(in the rows, 128 means zero)
Each named move below is a turn or a mirror, shown by a few rows before and after it. Which moves, in which order, take the first row of each later pair to the second? The first pair is answered.
M:
[114 151 151 119  96 117 168 140 146 133 156 132 134 127 117 108 161 134
 107 151 138 146] => [114 154 136 128 118 115 152 124 165 138 177 158 140 127 110 107 140 115
 126 139 154 136]
[132 131 142 105  94 141 130 100 113 130 112 118  99 127 130 104 162 140
 149 124 169 142] => [131 132 128 113 115 138 117  87 129 135 133 140 107 130 126 107 144 122
 164 113 182 134]
[110 140  98 124 159 128 164 153 143 120 139 115 181 110  82 129 103 133
 114 124 110  85] => [111 139 107 119 146 129 173 163 133 117 126  99 178 112  84 128 117 146
 103 131 100  93]
D:
[123 127 110 133 146 148 111 156 124 118 140 127 143 115 126 125 110 101
 117 121 112  88] => [132 131 114 134 151 106 144 135 119 146 113 116 133 135 130 137 109 131
  82 121 100 122]
[140 109 156 110  96 132  90 153 106 138 112 140 127 120 163 148 131 131
 106 152 111 143] => [138 109 157 108  95 137  87 156 105 135 112 142 127 118 162 145 130 130
 110 150 113 140]
[136 164 137 116 149  86 183 106 122 168 125 124 102 120 153 134 104 160
 120 121 123 119] => [120 156 134 112 140 149 135 140 125 128 165 144 119  91 148 116 104 120
 172 120 144  66]
Q:
[148 130 136 142 151 115 145 145  92 173 115 120 113 112 117 122 134  84
  86 122 126 135] => [143 127 130 143 161 132 127 145 103 163 139 139 122 103 113 114 128  63
 113 117 142 118]
[143 140 112 164 187  81 158  33 175 187 168 147 106 174 168 125  77 137
 160  67 173 172] => [145 148 118 174 187  76 206  48 147 180 147  90  92 163 171 109 105 162
 135  47 149 166]
[110 158 127 122 154 130 136 144 144 107 141 121 120 106 130 140 104 115
 129 114 148 116] => [115 156 134 113 145 109 128 133 150 123 122 133 121 126 135 160  95 121
 111 134 145 141]
[112 144 111 145 161 134 162 180 129 128 143 118 166 108  99 122 103 129
 101 128 102 117] => [111 139 109 139 157 128 129 167 148 139 150 158 175 122 100 141  82 114
 111 147 113 131]
S:
[149 133 128 137 139 151 117 149 124 101  95 140 137 107  89 117 130 120
 166 110 136 133] => [149 124 122 131 136 140  87 143 115 113  85 141 131 111  95 131 119 114
 152 114 132 121]
[141  72 108 116 111 131 145 165 128 109 131  93 102 120 120  96 194 140
 149 123 130 109] => [144  59  98 110 106 115 103 159 117 124 118  96  96 127 128 116 179 131
 128 130 118  92]
[148 143 134 145  78  78  66 111 112 130  79 135  84 142 145 182 147 153
 114 115 115 131] => [141 167 137 164 107  68 151 133 131 126  74 121 112 147 128 175 146 181
  98 108  93 159]
[124 146 103 136 189 119 111  98 187 146 134 177 142 130 156 103  99 110
 156 132 120 165] => [126 144 104 134 184 123 106  97 186 144 137 178 139 129 157  99 101 110
 163 135 125 166]
Pairs:
(two moves a pair)
[134 142 111 135 161  96 145  69 160 154 152 153 130 144 120 119  99 135
 142 102 153 157] => [132 147 108 147 171 114 159  81 152 137 163 132 127 124 118  97 110 132
 154  81 155 133]  Q then Q
[124 130 133 135 120 152 152 131 123 108 127 115 120 121 111 111 151 139
 152 124 138 133] => [131 119 129 123 104 141 112 112 110 120 118 117 100 124 125 125 148 132
 149 129 147 128]  D then S
[123 181 114 155 152 154 160 151 173 109 121 151 157 136 118 137 121  96
 176 143 144 136] => [139 165 132 129 105 107 142 132 131 142  57 117 118 160 144 165 138 127
 115 170 120 169]  S then Q
[137 106 130 121 128 186  90 173 111 101 154 103 141 152  89 122 113 125
  91 153  96  73] => [141 118 133 129 144 143 153 159 122 125 127  83 143 172  86 132 112 158
  55 149  75 113]  S then D
[126 133 111 141 164 121 117 120 149 138 150 158 152 134 114 139  89 100
 128 112 119 105] => [130 134 141 127 128 107 159 138 121 142  99 108 135 144 126 140 127 146
  85 132  88 138]  D then M
[130 126 109 154 173  99 138  78 168 123 110 138 132 167 117 138 108 112
 120 141 135 138] => [116 115 130 138 130 173 105 139 143  70 124 125 135 137 115 118 139  96
 154 158 133  93]  M then D
[151 109 115 131 143 102 101  92 116 158 134 168 111 128 122 148 108 118
 123 112 115 134] => [149 122 146 129 121 114 174 125 105 137 113 129 114 126 116 128 145 159
 109 121  95 168]  M then S
[118 117 105 128 125 162  78 149 134 110 159 128 124 110 112 126 128  99
 159 130 122  68] => [127 112 113 111 112 104  72 116 148 158 118 153 122 155 125 171 105 120
 112 166 110 130]  Q then M
[ 85 100 180  96  70 154 126 153 138 139 100 147 152 134 157 160 132 174
 108 187 116 177] => [ 81 103 135 122 139 131 107 124 183 160 140 201 180 140 143 171  70 136
 122 159 132 156]  M then S
[116 122 114 117 128 101  81 137 118 146  94 123 119 134 119 164 127 146
 101 142 100 121] => [110 120 105 119 140 124  57 138 130 133 124 146 129 122 114 156 117 118
 136 134 120 100]  Q then Q
[125 138 108 138 170 105 114 105 165 144 137 167 142 143 124 144  84 112
 131 123 130 135] => [131 144 108 147 178  90 161 111 144 146 115 119 130 135 124 131 102 139
 103 104 108 134]  Q then M
[110 155 125 129 140 128 195 133 143 121 132 149 169 130 109 135 113 138
 127 136 118 177] => [109 158 123 132 140 141 201 144 139 107 135 136 169 120 108 125 125 140
 134 130 118 163]  Q then M
[122 116 140 103 101 170  88 174  95  97 127 107 127 105 148 129 150 115
 126 144 108  79] => [129 115 149  96  91 147 101 167  89 113 101  99 122 122 152 144 151 132
  97 158  95 104]  Q then Q
[121 129 108 118 146 139  50  60 148 141 165 197 104 138 107 122 108 107
 183 135 203 130] => [109 122 132 109 104 205  49 134 101  86 156 139  98 101 108  96 154 108
 185 141 171  78]  Q then D
[154 127 157 130 139 183 135 183  99 123 117  60  87  85 164 125 169 155
 103 156 124  95] => [147 115 169 107 113 200  75 181 122 124 133 120 102 100 165 149 151 134
 124 195 146 109]  Q then M
[111 122 171 149 140 137  89 141 111 119 133 114 113 100  93 154 112 109
 132 122 110  84] => [121 127 159 157 163  95 107 107 122 147 123 121 109 116  92 165  94 121
 114 113 110 110]  D then M
[127 112 123 120 129 136  84 114 132 117 162 100 121 103 126  89 117  90
 145 100 114  82] => [135 102 142  97  99  93  75 100 137 154 116 114 117 145 139 133 108 117
 103 147  97 142]  Q then M
[141 134 143 113 120 132 121 155 135 146 123 163 158 156 132 144 125 130
 115 157 118 144] => [134 135 133 124 134 160 117 166 135 125 150 161 164 137 125 122 129 113
 144 135 130 110]  Q then Q
[141 136 149 125 105 113 159  65 150 138 135 150  94 132 123 117 138 151
 157 136 178 206] => [147 131 142 134 106 116 165  84  92 125 115  74  63 101 131  94 168 154
 129 101 150 144]  S then Q
[101 122  95 151 163 130 115 133 122 117 141 119 133 119 133  99 105  98
 178  92 145  82] => [114 135 108 153 156 104 172 101 127 130 125 106 114 133 138  86 130 140
 176  89 156 139]  D then S
[143 114 146 107  77 136  97  80 129 141 132 135 103 125 138 121 171 110
 183 129 163 150] => [149 111 143 108  83  91 104  83 103 166  87 100  96 138 145 147 159 128
 115 132 116 145]  Q then S
[128 129 138 129 117  56 155 116 120 175  90 106 111 146 142 155 118 163
  68 129  86 172] => [115 137 122 155 137 144 166 162 106 101 151  69 115  77 125  85 154 129
 139  74 106  79]  Q then M
[129 143 105 125 155 117 156 120 134 118 132 130 153 141 128 125 110 121
 112 127 129 148] => [130 141 124 114 120 144 157 127 118  99 129 116 138 131 132 108 145 133
 132 136 143 155]  S then M
[129 106 124 124 112 143  80 123  92 113 145  94  78 104 146 104 152 106
 151 105 149  78] => [138 125 131 136 133  84 165 103 101 145 108  68  76 132 144 112 152 157
 100 104 124 138]  D then S
[138 120 109 150 147 114 122 109 111 129 135 112 116 119 115 135 126 112
 124  95 141  86] => [134 114 115 140 131 130  89 113 120 126 143 140 124 124 117 144 119  99
 141 113 152  92]  M then Q
[144 109 101 126 126  96  78  89 116 152 126 153 101 116 143 153 107 107
 119 124 143 106] => [137 112  95 138 137 119  95 106 105 129 141 128  99  90 138 127 122 103
 137  97 143  77]  Q then Q
